In the data rows, the value 128 means zero.
Each pair is two rows. How far apart are they, by a hidden measure? 0 means very close, and 20 very far. Two or three weighted sums of its numbers give each row a place; it is the straight-line distance between the places.
[123 153 123 133  98  88  94 131  81 152 110 143 178 108 144 109]
[164 105 117 124  90 123  99 106 118 156 133  95 137 121 138 137] -> 10
[139 123 101 123 102 100 109 121  80 156 139 142 186 150 136 164]
[132 124 145 163 123 150  90 173 114 116 114  94 119 150 127  40] -> 9
[128 108  91  71 145 134 108 135  98 101 173 113 152 156 106 160]
[115 111 150 124 136 112 149 128 118 120 143 129 100 121 143 136] -> 8
[122  73 146 137 144 117 117 128 145 149 111 108 121 121 113 128]
[185 119 115 125  92 124 126 177 103  80 157  92 115 126  96 131] -> 8
[128 142 123 111 131 122 111 147 131 152 126 111  91 130 219  89]
[161 115 114 144  67 102  90 115 125 193 108 131 184 117 171 125] -> 6
[141 102 129  93 128 131 115 126 101 149 174 112 141 136 127 190]
[ 98 155 108 143 107 157  74  77 132 124 176 121  94  67 155 222] -> 12
[142 127 120 164 160 101 190  70 147 196  70 124 126 149 139  72]
[147 115 138 121  86 157 157 129 156  84 141 140 177 123 123 133] -> 12
[114 143 126 123  74 126  73 176 115 131 119  99 137 118 133 100]
[119 143 133 115 197 141 163 116 117 140 118 102 127 124 145  99] -> 8
[173  91  57 150  87  70 118 129 100 137 106 149 165  94 107 126]
[142 167 118 101 190  56 166  92 137 116 119 131  84 178 131 107] -> 8
[167  94 146 164  66 157 119 160 163 131  94 127 132 140 108 127]
[ 92 130 110 123 165 155 199 126 100 128 142 111 163 126 156 123] -> 13
[117 119 182 104 106 179  83 189 152  84 133 129  92 182 105 108]
[ 78 119 151 142 186 106 130  69 133 109 119 104 114 165  87 111] -> 4
[135 110 142 111  95 136 134 111 165 151 182 130 125  75 103 146]
[120  98 153  98 157 117 134 147 122 145 177 111 115 113 129 168] -> 5
[140  91 181 203 120 134 154 120 170 155  72 182 112 193 124  92]
[159 102 119 125  89 131  86 131 126 165 127 106 128 130 149 121] -> 3
[118 158 124 127 129 129 133 122 158  98  77 138 184 202 135 223]
[117 155 138 108 151 119 164 130 125 126 157 100 101 135 204 130] -> 11
[140 111 144 118  95 142  90 153 137 136 125 113 104 145 127 102]
[120 144 135 114 149 127 148 132 137 153 132 115  95 144 167 109] -> 1
[114 175 127  64 116 138 109 174 124 127  76 107 125 137 103  68]
[135 101  93 141  99 102 139 123  88  88 108 152 103 101 115 151] -> 11
[139 204 114 125 154 139 139 133 109 112 165 115 110 114 118 163]
[125 117 118 169 129 110 169 109 127 164  86 111 140 123 206  65] -> 8
[ 93  97 198 129 158  88 152 126 150 132 127 134  99 128 117 140]
[129 142 133 134 151 101 156 148 139 158 155 132  76  85 166 189] -> 3
[130 121 160 121 128 131 125 117 200 108 139 233 160  62  95 126]
[111  93 145 202 134 118 136 113 136 116 113  97 129 147  96 126] -> 5
[128 117 139 144 128 125  97 132 118 135 128  92 116 136 157  71]
[139 125 127 126 111 135  65 128 123 140 147  99 131 136 183 129] -> 5
[113 114 120 140 115 131 113 143 126 128 130  90 110 130 137 109]
[142 125 148 130 150 106 137 121 168 158 111 184  64 154 131 113] -> 5
[173 171  92 107 149 106 173 117 136 164 113 107 112 133 166 106]
[106 143  74 100 140 145 113 138 103  86 168 133 159 135 119 146] -> 14
[136 182 127  81 214 152 117 102 102  96 118  97 122 125  88 126]
[125 125 133 144 130  95 169 136 149 158 127 229  43  32 166 192] -> 7
[142  98 137 114  90 134 100 149 124 125 131 103 123 136 111 129]
[128 135 152 104 163  97 127 176 154 105 198 154 124   0 109 156] -> 6
[139 122 134 129 116 118 153 121 124  68 123 103 145 122 196 140]
[144  95 187 115 107 164 115 129 142  93 165 140 117 138 101 139] -> 3
[101  94 142 188 164 100 138  91 143 128  90 108 140 152  99 130]
[109 131 104 110 148 132 140 137 104 106 160 103 167 127 177 124] -> 11
[ 82  83 103 168 168 119 187 114 133 180  91 122 155 119 122 122]
[157 106  92 116 115 125 105 130 106 119 141 100 157 127 117 134] -> 9
[132 120 170 178 119 139 133 131 162 117  84 181 133 255  98 123]
[127 131 167 112 141 147 109 146 142 111 142 147  60 172 135  99] -> 8
[101 143 154  81 119 170  78 174 137 103 144 153  53 172 136 116]
[106 103  71 164 145 144 151 119 109 155 121 111 176 109 145 115] -> 9
[ 86  86 114 167 159 145 131  95 104 123 111  96 132 119 100 108]
[108  91 125 114 155 121 120 138 105 128 143  97 133 130 113 141] -> 4
[155 177  92 138 173  97 163  88 137 186  82 103 146 122 111 107]
[111 147 150  94 177 139 111 154 117 125 164 102 113 138 124 129] -> 12
[117 100 158 144 128 144 100 150 113  97 133 100 111 157  96 122]
[128  80 179 120 128 141 111 140 143 106 138 122 115 125  99 132] -> 2
[169 101 126 119  93 123  88 126 112 150 139 100 135 126 127 132]
[134 109 110 142 131 113 133 119 115 154 106 104 143 121 189 110] -> 4
[148 111 134  95 104 132  83 123 115 133 157 111 104 131 162 157]
[104 135 138 134 187 100 111  74 140  97 103 116 128 161  99 144] -> 5
[124 134 124 137 128 131 122 139 121 144 118 108 116 126 200  61]
[122 130 129 142 147 136 140  93 110 140  96 106 154 105 146  14] -> 1
[112 116 116 130 150 147 133 131  81 142 134 120 178 110 156 105]
[163 104 207 139 101 177 135 117 161 141 118 232 125  94 104 123] -> 12
[ 94 208 168 184 112 121 107 112  83 114 185 123 138 168 110 148]
[104 103 148 132 171 130 151 132 123 145 141  90 114 141 133 116] -> 2
[ 86 101 115 155 174 127 151 107 121 149 116 110 132 125 131 108]
[100 147  80 126  80 193 183 179 153 113  94 148 175 176 116 157] -> 6
[152 103 121 170  98 116  98 133 119 179  82 123 143 112 176  86]
[128 140 117 152 152  92 173 115 162 170 115 174  56 131 172 112] -> 5
[145 147 109 149 192 144 170 123  85 173 118 111 156 120 112 129]
[ 89 134 159  97 189  91  63 110 135  66 161 125 161 147 124 149] -> 3
[141 176  78 147 169  92 135 153 171 119 143 179 117  88 100 140]
[126 137 135 119 138 130 115 146 131  54 110 101 144 157 119 173] -> 10
[118  91 133 107 156 133 146 141 126 153 157  93 125 122 122 155]
[ 85 164 107 136  79 152  83 102 135 129 141 109 116 111 112 140] -> 13
[125 227  92  93 139 141 115 128 146  75 144 117 122 147  91 137]
[134 108 202 124 130 133 137 136 163 129 138 170  75 112 127 132] -> 5
[141 134 120 121  67 108  69 165 102 157 116 102 144 121 142  96]
[120 175 128  75 143 115 128 127 129 133 124 108  99 154 170  55] -> 3
[149  92 149  93 122 120 130 140 126 131 147 108 122 112 109 156]
[116  98 150 180 168  93 144  76 169 121  69 139 143 189 105 128] -> 4
[ 94 213 183  77 111 113 130 145  74  50 152 104 100 126  94 156]
[128 160 119 110 161  41 109 138 175  69 155 234 152 115  87 138] -> 12
[ 88 108  97 141 194 169 152  97  99 124 117 108 142 105  95 127]
[129 201 134 108 143 127 117 138 107 141 172 100 124 129 134 162] -> 6
[109 140 131 108 169  74 150 170 159 119 175 181  78  46 110 173]
[107 163 142  93 131 124 116 151  79 133 183 116 158 156 152 185] -> 11
[133  79  79  99 118 115 135 126 122 160 150 111 150 136 132 171]
[154 107 168 182 107 158 111 179 126 136 112 125 105 190 116  85] -> 1
[178 117 117  96  91 107 178  77 120  88 153 106 133 138 129  91]
[134 123 130 145 147  89 141 102 175 141  88 153 112 165  99 106] -> 9
[156 121 159 156  89 145 108 218 124  80 119 112 122 158  87 151]
[152  66 113 113 109 117 131 121 125 119 136 112 142 125 109 118] -> 5
[120 158 129 117 167  91 159 164 149 133 167 159  58  92 151 183]
[ 90 113 120 117 138 110 192 149 129 145 125 117 131 118 153 162] -> 3
[128 121  99 126 164 125 198 138 127 180 131 102 152 124 173 159]
[134 118  93 146 122 124 126 113 104 189 132 109 174 128 180 140] -> 3
[117 143 143 112 110 197 115 122 173  96 186 233 116  48  91 139]
[114 151 115 130  95 189  83 141 166 126 116 170  70 170 135 104] -> 10
[131 147 112 131 143 105 132 128 168 149 137 192  28 127 151 129]
[168 101 124 122  53 125 117 142 106 123 146 104 132 123  95 133] -> 9
[124  88 142 197 129 129 146 118 136 134  90 116 136 134 106 108]
[119 124 156  87 138 133 101 144 140 127 158 148  49 112 164 167] -> 3
[139 142 118 126 149 106 166 119 142 161 113 121  88 139 174 119]
[170 100 146  60 104 144 124  94 130 117 148 105 129 101  93 142] -> 7
[138 118 112 139 109 135 122 131 133 180 110 108 113 119 192 126]
[120 157 126 112 134 135 107 146 122 136 139 104  97 133 205 125] -> 2
[104 183 140  95  81 118  62 129  96 118 161 101 129 135 127 150]
[105 112 121 113 158 147 133 143 106 137 140 108 146 130 149 132] -> 10
[125 159  98 152  93 136  91  98 138 175 139 103 107 100 178 176]
[102  79 145 194 137  96 157  79 142 154 102 126 146 126 105 118] -> 6
[173 181 108 166 150 124 114 122 128 122 119 107 142 107 133 115]
[132 140 121 128 123 111 112 130  88 136 128 168 219  96 158 108] -> 15
[123 191  86 138 117 140 132 112 173  97 178 130 137  74 108 129]
[178  96 121 111  65 131 103 100 116 145 127 106 138 121 123 144] -> 8
[132 141 126 125  55 189 115 151 149 135 124 123 128 138 109 123]
[148 124  83  98  93  65 121  65  94 131 160 160 161 242 103 177] -> 11
[115 146 152  64  72 162  78  82 115  97 220  94 108 108  86 151]
[ 80 106 189  89 171 112 111 145 137  77 166 123 115 125  88 139] -> 6
[125 135 107 144 178 170 182  81  93 153 101 151 182  90 133  96]
[114 185 116  89 138 135 106 133 123 117 148 106 115 132 116 129] -> 11
[139 153  93 159 106 131 136 124 160 188  83 130 110 136 168  92]
[139  98 159 140 127 142 118 148 139 117 140 101 103 153 115 114] -> 11
[156  96  68 178  75  71 125 142  82 144  81 161 149  87 109 125]
[136 117 124 150 110 117  97 163 106 138  89 101 152 109 150  47] -> 4
[121  89  95  80 137 136 123 139 100 120 187 107 146 159 105 157]
[122 101  64 159 149 167 198 134 102 195 101 166 225 159 151 153] -> 6
[112 116 124 152 179  92 192 101 125 163 113 108 123 122 151 112]
[145 174 135 115 198 164 141 119 101 123 138 121 146 131 102 135] -> 9
[133 125 154 137 151 119 141 112 173 138 112 161  57 168 147  92]
[126  86  82 138 122 131 157 114 125 165 104  97 160 123 130 138] -> 6
[128 146 136 101  64 167 119  56 139  95 200 102 125 101  90 150]
[114 151 115 121  62 130  78  88 123 139 155 101 124 119 117 151] -> 7
[186 130 130 135 113 121 120  93 121 124 126 106 137 121  98 131]
[120 129 202  73 119 181  93 144 176  62 189 206  92 124  81 147] -> 9
[116 101 126 118 141 117 165 119 130 159 117 116 124 108 159 146]
[101  96 173 124 138 112 125 124 134 116 137 110 126 123  96 130] -> 1
[148 125 115 115  72 102  97 135  91 136 137 103 151 137 118 136]
[127 148 115 127 101 116  88 143 121 156 118 111 132 121 196 105] -> 6
[147 127 127 186 103 136  93 149 140 168  86 115 107 147 193  37]
[117 134 181 135 129 126 124 145 115 104 151 113  73 161 161 103] -> 6
[163  79 132 120  97 126 128 141 125  96 129 106 129 133  89 133]
[127 126 128 123  84 138 120 103 113 127 168 101 129 120 100 156] -> 4
[ 99 197  96 135 120 152 113 127 164  61 168 118 146  96 103 114]
[110 173 127  93 146 143 115 147 158 122 132 153  70 187 118 102] -> 3
[122 113 139  78 127 130 151 139 137 159 139 121 105  83 164 206]
[141 138 109 138  90 198 132 143 186 126 121 222 116 150 105 133] -> 5
[110 104 150  44 138 125 115 130 121  81 207 120 132  77  94 109]
[141 204 150  88 142 145 106 122 114  90 130  91 128 133 105 139] -> 16
[144 129 109 139 128 117 131 121 142 178 140 107 124 114 128 147]
[113 184  86 150 134 121 114 120 128 129 171 107  90  98 147 179] -> 3
[143 102 128 152 118 123 136 154 117  90 132 100 125 128  96 147]
[126 111 171 119 134 109 152 114 137 161 124 122 100 102 170 166] -> 5
[132  95  30 138 120 117 140 118  95 152 113 169 197 144 137 131]
[122 109 197 145 114 152 139 141 147  63 126 146 166 185 115 173] -> 15
[141 181 147  70 195 126 150  80 124  92 137 105 117 123 109 107]
[123 122  82 118 144 126 108 132  68 124 135 176 192  96 132 119] -> 19
[135 102 157 157  92 163 147 160 168  89  80 150 164 187  98 162]
[161 114 151 137 109 150  86 124 132 144 126 111  98 135 166 110] -> 7
[126 150 157 115 130 125 115 149 166 100 144 255  68 142  99 130]
[ 95 167 120  55 107 110 130 160 121 136  95 108 139  97 112 101] -> 12
[134 135 130 130  49 115 169 128 122  97 119 117 135 128 108 125]
[119 136 110 130 133 129 171 137 124 151 140 109 147 123 210 171] -> 10
[111 126 132  67 178 141  91 184 103  79 204  99 126 134 100  88]
[ 99 108 119 163 180 128 159  92 118 163 101 102 143 113 118  98] -> 11
[149  84 204 132 132 143 125 136 177 127 139 167 117 111 109 127]
[113 102 197  98 155 120 127 131 162 118 145 166  88 149 108 127] -> 5
[ 89 197  84 170  86 159 114 102 144 119 145 113 125  94 107 140]
[157 127 105 122 101  58  71  87 128 133 126 125 185 150 140 158] -> 13
